In the rows, zero is written as 128.
One hidden turn or mirror swaps the rows below in pairs. Which row is each named row swapped with?
The rows were stretched afterwards, more along some directions than others.
k_322: [155  86 152 104 166  94 122 103 103 117 165 159 127 124 131 151 196 122
 123]
k_364: [130 103 138 116 127 127 118  93 127 123 139 167 127 104 144 116 129 160
 120]
k_169: [133 115 129  93 123 125 106 137 137 171 134 133 149 171 155 113 141 141
 119]
k_723: [110  99 117  77 133 111 133 145 124 149 142 137 137 171 161 114 141 135
 106]
k_518: [137 106 111  81 143 124 139 142 121 148 152 129 136 170 155 126 152 142
 112]
k_159: [157 108 146 124 166 102 120  96 101 138 159 155 141 115 134 152 174 127
 132]
k_626: [130  99 137 109 126 108 113  94 115 124 134 175 131 120 138 124 131 166
 116]
k_976: [124 100 123  88 128 119 121 137 105 153 133 128 139 170 146 111 138 139
 105]
k_162: [187  78 142  85 170 120 131 136 115 122 136 159  99 115 105 126 129 135
 135]
k_703: [176  83 153  77 162 117 112 136 124 117 135 150 104 112 110 117 131 127
 134]
k_964: [144 113 126 133 127 108 129  93 116 116 143 168 115  98 140 131 126 171
 139]
k_587: [117 120 105 134 143  89 158 121  90 150 152 154  91 138 130 146 142 149
 135]
k_565: [129 123 107 130 142  98 158 130  98 152 157 139  97 145 132 144 169 127
 138]
k_383: [141 125 136 101 130 105 115 125  95 105 127 146 105 107 113 109 109 144
 134]
k_720: [178  81 145  84 155 108 118 130 132 110 144 154  98 115 103 126 134 134
 142]
k_39: [119 110 137  90 118  99 110 123 110 107 120 155 104 119 110  99 111 149
 129]
k_870: [128  93 136 121 123 113 120  92 124 122 134 177 134 112 133 124 130 163
 120]
k_248: [149 113 129 140 127 112 132  99 124 127 133 158 122 106 147 130 120 155
 139]
k_614: [133 122 114 151 153 102 159 116  92 145 156 143 109 129 137 162 170 146
 136]
k_954: [166 101 150 113 170 104 131  96  88 123 168 156 127 116 133 157 177 138
 123]
k_196: [145 138 123 148 135  79 141 121  94 155 163 133  95 134 142 153 158 146
 152]
k_371: [133  96 106  82 135 130 137 143 102 150 142 143 125 164 138 113 128 151
 104]
k_609: [162 106 160 125 170 108 122  97 110 131 159 156 131 108 139 153 174 131
 132]
k_552: [172  75 149  82 149 124 125 134 133 122 137 159  92 115 103 113 138 120
 135]
k_33: [ 97 117 123 134 137 121 145 122  94 151 159 154 105 123 143 141 159 122
 121]
k_147: [160 101 150 123 168 100 118  93  98 122 157 158 127 112 127 157 177 129
 126]
k_970: [116 115 125  99 137 105 110 128 113 156 141 126 146 161 167 123 139 149
 114]
k_950: [130 110 117  99 138 124 130 136 137 169 138 142 149 160 161 132 134 148
 120]
k_724: [183  88 155  78 157 117 112 136 135 102 134 150 102 121 102 124 128 130
 135]
k_538: [116 114 120 157 134  92 152 105  80 168 156 147  94 126 140 142 166 141
 136]
k_704: [137 111 141 100 132  95 120 127  96 123 130 158  97 102 125 109 112 153
 140]
k_462: [116 131 114 146 132  86 129 122  95 161 134 137 100 137 131 134 140 131
 143]
k_838: [128 132 135 125 140  99 136 117 108 163 161 139  95 135 131 135 170 122
 135]
k_329: [160 112 126  82 140 123 137 137 133 143 154 129 116 158 144 125 132 142
 112]
k_669: [135 111 141 105 134  95 119 121  92 115 134 156 113 102 120 115 113 162
 137]
k_64: [132 122 137  90 123 111 100 127 109 117 121 148 130 118 125 100 115 149
 135]
k_784: [124 132 116 127 140  74 138 126  95 140 160 138 108 144 134 161 162 145
 143]
k_100: [127 113 131 130 135 112 135  91 104 135 140 165 130 103 153 126 120 171
 122]
k_852: [124 127 148  99 130 103  92 117 101 123 125 147 127 118 127 109 124 156
 141]
k_184: [111 106 111 131 127  93 153 124  88 154 165 147  95 139 140 132 178 123
 125]
k_200: [132 137 117 145 138 103 153 115  92 158 166 138  94 122 130 141 157 133
 136]
k_619: [130  98 113  80 131 139 137 148 119 117 145 141 118 155 138 128 117 136
  99]
k_104: [132 104 123  76 140 128 125 152 126 132 133 123 150 171 147 121 149 136
 108]
k_607: [136 107 122  75 124 133 123 138 138 140 149 130 129 163 138 108 136 138
 104]

k_619 pairs with k_33
k_383 pairs with k_364
k_838 pairs with k_329
k_100 pairs with k_39

